In the data rows, zero lies at 7.5, halfway between 7 and 8.
Some points, one per row:
(5, 10, 7, 9, 7, 9, 10, 5, 5, 9, 4, 7, 5, 8, 8, 7)
(4, 11, 11, 6, 6, 10, 7, 11, 5, 10, 6, 7, 5, 7, 11, 7)
(13, 6, 8, 8, 8, 9, 7, 6, 8, 7, 9, 6, 6, 4, 6, 8)
(15, 3, 4, 8, 11, 7, 0, 7, 15, 5, 15, 7, 15, 6, 5, 13)
(4, 11, 13, 6, 4, 8, 15, 7, 5, 10, 6, 7, 5, 8, 13, 1)
(6, 8, 8, 5, 6, 8, 7, 9, 6, 11, 2, 7, 9, 8, 7, 7)
(15, 7, 8, 7, 7, 9, 6, 8, 7, 5, 9, 6, 6, 0, 6, 10)
(13, 3, 5, 5, 9, 5, 4, 10, 12, 2, 13, 11, 13, 5, 6, 10)
(8, 4, 7, 6, 8, 10, 4, 8, 7, 6, 9, 7, 12, 8, 8, 9)
(4, 12, 12, 7, 4, 8, 11, 9, 4, 9, 3, 7, 5, 8, 9, 6)
(12, 5, 6, 6, 8, 6, 4, 8, 8, 4, 11, 7, 14, 6, 6, 9)
(10, 5, 5, 8, 8, 8, 5, 7, 9, 8, 9, 7, 10, 7, 6, 11)
(15, 3, 4, 8, 15, 8, 3, 7, 15, 3, 15, 7, 15, 8, 3, 9)
(8, 3, 4, 6, 8, 1, 7, 9, 11, 6, 12, 15, 3, 7, 6, 7)
(10, 5, 4, 7, 10, 8, 5, 7, 11, 5, 11, 8, 9, 7, 6, 9)
(4, 10, 10, 5, 4, 8, 10, 12, 6, 9, 4, 6, 4, 8, 12, 6)
(6, 8, 8, 6, 7, 8, 7, 8, 7, 6, 9, 7, 6, 8, 7, 8)
(8, 7, 6, 9, 7, 7, 7, 5, 5, 8, 8, 7, 9, 8, 5, 9)
(7, 7, 6, 8, 8, 9, 7, 6, 7, 5, 9, 6, 6, 7, 6, 7)
(7, 12, 8, 6, 6, 7, 9, 8, 5, 7, 7, 7, 5, 8, 9, 6)
(14, 4, 5, 6, 7, 9, 3, 8, 9, 5, 11, 7, 15, 5, 7, 10)
(14, 4, 4, 15, 15, 14, 6, 0, 13, 8, 5, 3, 9, 7, 2, 8)
(8, 4, 8, 3, 7, 11, 5, 8, 10, 3, 13, 7, 14, 8, 7, 7)
(13, 1, 4, 9, 10, 8, 5, 7, 9, 7, 8, 7, 11, 6, 4, 8)
(6, 14, 10, 7, 5, 7, 10, 11, 4, 10, 6, 7, 5, 8, 11, 4)
(10, 4, 4, 11, 11, 9, 4, 7, 9, 7, 8, 8, 12, 8, 4, 9)
(6, 9, 11, 7, 4, 4, 8, 8, 7, 8, 6, 11, 5, 6, 9, 6)
(6, 9, 6, 8, 9, 6, 7, 6, 5, 10, 5, 8, 6, 8, 6, 9)
(4, 8, 9, 6, 5, 10, 7, 9, 5, 8, 6, 6, 7, 8, 8, 9)
(5, 6, 8, 7, 9, 7, 7, 7, 8, 8, 7, 8, 7, 7, 8, 8)
(3, 11, 13, 7, 3, 6, 8, 11, 3, 8, 4, 10, 7, 7, 10, 6)
(6, 15, 5, 9, 8, 9, 9, 5, 4, 10, 5, 7, 1, 6, 6, 7)
(13, 4, 5, 6, 10, 5, 6, 6, 11, 4, 13, 8, 4, 5, 4, 9)
(10, 5, 5, 6, 9, 9, 5, 7, 12, 4, 14, 6, 13, 8, 5, 9)
(5, 8, 12, 6, 3, 12, 10, 14, 6, 13, 2, 6, 5, 7, 14, 5)
(6, 9, 12, 7, 3, 4, 9, 11, 6, 9, 4, 10, 4, 10, 12, 7)
(15, 4, 4, 6, 14, 4, 6, 0, 15, 3, 15, 11, 7, 5, 2, 8)
(2, 6, 10, 4, 6, 2, 8, 8, 8, 5, 11, 12, 6, 8, 7, 8)
(9, 3, 5, 8, 10, 9, 7, 6, 12, 4, 11, 7, 6, 7, 5, 9)
(3, 9, 7, 6, 6, 6, 7, 9, 4, 9, 7, 9, 7, 6, 9, 7)
(5, 7, 15, 4, 3, 8, 6, 10, 5, 9, 7, 6, 7, 8, 10, 8)
(9, 11, 6, 14, 9, 10, 7, 3, 4, 7, 5, 7, 7, 8, 5, 9)
40 more points follow, each with its number after it:
(5, 7, 8, 6, 5, 7, 8, 11, 8, 8, 6, 7, 4, 6, 10, 7) 0
(6, 4, 6, 8, 8, 9, 6, 6, 7, 6, 11, 7, 10, 9, 6, 9) 1
(6, 7, 12, 5, 5, 10, 6, 11, 5, 6, 6, 6, 9, 7, 9, 8) 2
(4, 8, 4, 7, 7, 6, 10, 6, 7, 10, 5, 7, 5, 7, 8, 7) 3
(5, 11, 8, 4, 7, 10, 10, 8, 5, 9, 5, 6, 6, 9, 9, 4) 4
(5, 8, 5, 6, 8, 9, 8, 7, 6, 7, 8, 7, 6, 9, 6, 6) 5
(3, 10, 9, 6, 5, 7, 7, 10, 8, 7, 7, 7, 6, 8, 9, 6) 6
(15, 3, 3, 8, 12, 8, 6, 5, 13, 7, 10, 8, 8, 2, 5, 8) 7
(11, 3, 7, 15, 13, 14, 7, 2, 10, 12, 6, 4, 7, 9, 3, 7) 8
(5, 11, 12, 4, 5, 4, 12, 14, 6, 9, 4, 11, 5, 11, 15, 3) 9
(11, 6, 5, 9, 7, 7, 7, 5, 5, 5, 7, 7, 10, 5, 7, 8) 10
(11, 5, 4, 6, 12, 2, 5, 5, 15, 3, 15, 12, 11, 6, 4, 9) 11
(6, 7, 5, 7, 7, 9, 5, 7, 5, 10, 6, 7, 10, 8, 7, 10) 12
(5, 8, 7, 7, 8, 11, 7, 7, 6, 5, 9, 7, 6, 7, 6, 6) 13
(8, 9, 8, 5, 7, 8, 7, 9, 7, 6, 8, 7, 6, 7, 8, 8) 14
(6, 4, 10, 5, 5, 7, 6, 7, 9, 4, 12, 10, 10, 9, 7, 11) 15
(5, 4, 7, 15, 10, 9, 10, 2, 9, 8, 7, 6, 4, 8, 4, 6) 16
(4, 9, 14, 3, 3, 9, 10, 11, 6, 8, 3, 7, 4, 7, 11, 6) 17
(15, 4, 2, 15, 13, 13, 6, 3, 10, 6, 7, 2, 10, 5, 3, 9) 18
(4, 15, 15, 6, 2, 8, 10, 13, 4, 11, 2, 7, 3, 8, 14, 5) 19
(15, 4, 4, 8, 10, 8, 4, 5, 11, 2, 12, 7, 12, 4, 4, 10) 20
(6, 8, 4, 5, 7, 7, 6, 9, 4, 7, 9, 8, 10, 8, 8, 10) 21
(6, 13, 10, 6, 4, 6, 15, 9, 4, 9, 6, 10, 3, 12, 12, 3) 22
(5, 9, 4, 15, 8, 14, 9, 1, 7, 7, 7, 1, 4, 10, 5, 8) 23
(6, 11, 4, 15, 8, 9, 10, 2, 5, 10, 5, 7, 4, 7, 7, 6) 24
(8, 7, 3, 13, 10, 13, 8, 3, 7, 10, 6, 5, 4, 6, 4, 8) 25
(9, 5, 7, 7, 8, 6, 7, 7, 8, 7, 9, 8, 6, 7, 6, 8) 26
(5, 8, 7, 10, 5, 10, 9, 10, 6, 9, 4, 6, 5, 8, 10, 7) 27
(5, 13, 9, 6, 4, 6, 12, 10, 5, 8, 4, 8, 4, 8, 12, 6) 28
(8, 9, 6, 8, 8, 9, 7, 7, 6, 9, 6, 7, 8, 7, 7, 9) 29
(7, 11, 15, 7, 3, 4, 9, 9, 6, 9, 6, 11, 5, 8, 9, 7) 30
(6, 8, 10, 6, 4, 10, 9, 8, 6, 8, 7, 6, 6, 8, 8, 5) 31
(5, 9, 12, 2, 4, 2, 7, 11, 5, 8, 6, 15, 8, 6, 10, 9) 32
(7, 12, 7, 11, 6, 6, 7, 5, 5, 14, 6, 8, 4, 7, 7, 8) 33
(12, 4, 5, 7, 9, 7, 6, 7, 10, 7, 9, 8, 9, 7, 6, 9) 34
(5, 9, 8, 4, 5, 5, 7, 10, 5, 6, 9, 7, 6, 9, 10, 9) 35
(4, 14, 13, 4, 3, 10, 8, 12, 6, 10, 4, 7, 5, 7, 11, 9) 36
(3, 12, 6, 11, 6, 5, 10, 8, 6, 9, 6, 8, 3, 9, 8, 7) 37
(7, 8, 7, 9, 8, 4, 6, 7, 6, 7, 6, 8, 9, 8, 6, 8) 38
(5, 7, 8, 6, 6, 9, 8, 9, 7, 8, 7, 7, 7, 7, 9, 9) 39
Which of these numbered points is nearest to each point below, looking only along the 2 directions in which the first points spread most? Its number follows each.
(6, 8, 7, 6, 6, 6, 8, 12, 5, 10, 5, 9, 8, 6, 10, 6) > 6
(11, 6, 10, 6, 6, 2, 5, 7, 6, 5, 9, 13, 13, 5, 7, 8) > 15
(6, 12, 15, 5, 3, 5, 8, 8, 5, 10, 8, 10, 4, 6, 8, 8) > 30
(9, 6, 7, 5, 7, 4, 5, 9, 7, 4, 12, 13, 10, 6, 7, 10) > 15
(5, 3, 5, 15, 13, 9, 9, 0, 8, 11, 4, 7, 5, 11, 3, 7) > 25
(6, 8, 5, 7, 8, 7, 7, 7, 6, 8, 6, 7, 7, 8, 7, 7) > 5
(6, 7, 7, 6, 6, 8, 7, 8, 6, 7, 8, 7, 8, 7, 8, 9) > 14
(4, 11, 9, 6, 5, 3, 7, 13, 5, 11, 5, 11, 6, 6, 11, 8) > 30
(1, 14, 12, 6, 2, 8, 11, 11, 4, 6, 5, 6, 2, 8, 12, 7) > 22
(6, 6, 7, 6, 4, 6, 8, 10, 8, 10, 4, 8, 6, 6, 10, 7) > 0
(6, 6, 11, 3, 5, 7, 5, 7, 7, 4, 13, 7, 11, 8, 8, 10) > 15
(9, 6, 4, 8, 8, 10, 6, 7, 8, 11, 8, 7, 11, 7, 6, 8) > 10
(8, 4, 4, 6, 12, 7, 8, 6, 11, 5, 12, 8, 7, 7, 4, 9) > 34
(6, 5, 15, 6, 1, 6, 5, 9, 7, 11, 6, 9, 13, 7, 9, 8) > 35
(6, 6, 5, 15, 9, 10, 9, 2, 7, 9, 3, 7, 5, 8, 4, 6) > 23
(6, 7, 6, 7, 6, 7, 10, 6, 7, 8, 5, 6, 5, 7, 7, 3) > 3
(15, 3, 4, 9, 15, 4, 4, 5, 15, 3, 15, 8, 13, 8, 0, 10) > 20
(5, 8, 7, 8, 6, 7, 8, 6, 7, 7, 7, 6, 5, 8, 8, 7) > 5
(9, 4, 2, 7, 10, 6, 4, 7, 8, 5, 11, 9, 13, 6, 6, 9) > 34
(6, 8, 6, 9, 7, 8, 8, 7, 5, 8, 5, 7, 8, 7, 8, 9) > 5
(3, 8, 11, 8, 4, 3, 11, 9, 4, 12, 2, 8, 8, 9, 10, 4) > 28
(11, 4, 4, 11, 14, 7, 6, 4, 12, 7, 9, 6, 8, 6, 3, 9) > 7
(3, 12, 6, 14, 7, 14, 13, 2, 5, 9, 2, 3, 3, 15, 8, 4) > 24
(5, 9, 11, 4, 5, 8, 6, 9, 4, 8, 8, 7, 9, 8, 9, 8) > 2
(12, 4, 4, 8, 15, 11, 7, 5, 14, 6, 10, 6, 7, 6, 4, 7) > 7
(10, 3, 9, 8, 7, 7, 5, 6, 6, 9, 10, 8, 10, 7, 5, 10) > 1
(14, 8, 5, 7, 10, 6, 6, 7, 4, 2, 9, 8, 10, 5, 6, 10) > 34
(11, 9, 3, 6, 10, 3, 7, 9, 6, 9, 6, 10, 6, 2, 8, 8) > 38
(5, 8, 10, 5, 5, 8, 9, 10, 6, 9, 6, 7, 6, 7, 9, 7) > 6
(12, 5, 6, 9, 9, 8, 7, 7, 7, 8, 7, 7, 7, 7, 5, 7) > 10
(7, 8, 9, 5, 6, 4, 7, 10, 6, 9, 6, 10, 6, 4, 10, 7) > 2
(4, 12, 6, 11, 7, 7, 10, 4, 5, 8, 5, 7, 4, 10, 6, 7) > 33
(7, 10, 4, 15, 9, 9, 15, 0, 6, 9, 4, 7, 4, 8, 7, 2) > 24
(6, 10, 10, 5, 4, 4, 7, 8, 6, 8, 7, 12, 7, 5, 8, 6) > 35
(6, 7, 8, 6, 5, 8, 6, 7, 4, 6, 8, 7, 12, 8, 8, 7) > 14
(3, 6, 5, 7, 8, 10, 7, 8, 7, 9, 7, 7, 9, 8, 8, 8) > 13
(7, 12, 9, 8, 6, 8, 7, 7, 2, 7, 9, 7, 9, 8, 6, 7) > 3
(7, 11, 6, 13, 10, 8, 6, 3, 6, 10, 4, 8, 8, 8, 5, 8) > 16
(10, 5, 2, 11, 13, 9, 5, 6, 11, 5, 11, 6, 10, 7, 4, 8) > 7
(6, 12, 7, 7, 6, 10, 12, 8, 6, 10, 4, 7, 4, 8, 10, 6) > 37
(6, 7, 4, 8, 10, 8, 7, 6, 9, 7, 9, 7, 6, 7, 6, 8) > 10
(10, 3, 5, 15, 14, 9, 8, 1, 11, 11, 6, 5, 6, 6, 3, 4) > 8
(6, 11, 11, 5, 4, 8, 12, 15, 5, 11, 5, 7, 4, 8, 15, 4) > 17
(7, 9, 9, 7, 6, 8, 8, 7, 6, 8, 8, 7, 5, 7, 7, 7) > 5
(11, 4, 5, 6, 11, 4, 5, 9, 13, 4, 12, 9, 12, 6, 5, 11) > 11
(4, 13, 9, 5, 5, 11, 9, 13, 6, 9, 4, 7, 4, 7, 13, 7) > 28
(5, 9, 15, 4, 3, 8, 12, 12, 7, 6, 11, 7, 3, 8, 13, 5) > 32
(4, 10, 11, 5, 5, 8, 10, 9, 6, 11, 5, 7, 5, 7, 11, 6) > 28
(5, 13, 6, 9, 8, 7, 9, 8, 3, 7, 4, 7, 7, 7, 7, 7) > 27
(4, 8, 9, 6, 6, 10, 7, 9, 6, 11, 4, 7, 7, 7, 9, 6) > 4
(11, 4, 6, 14, 15, 10, 6, 2, 15, 6, 8, 7, 9, 8, 2, 8) > 18
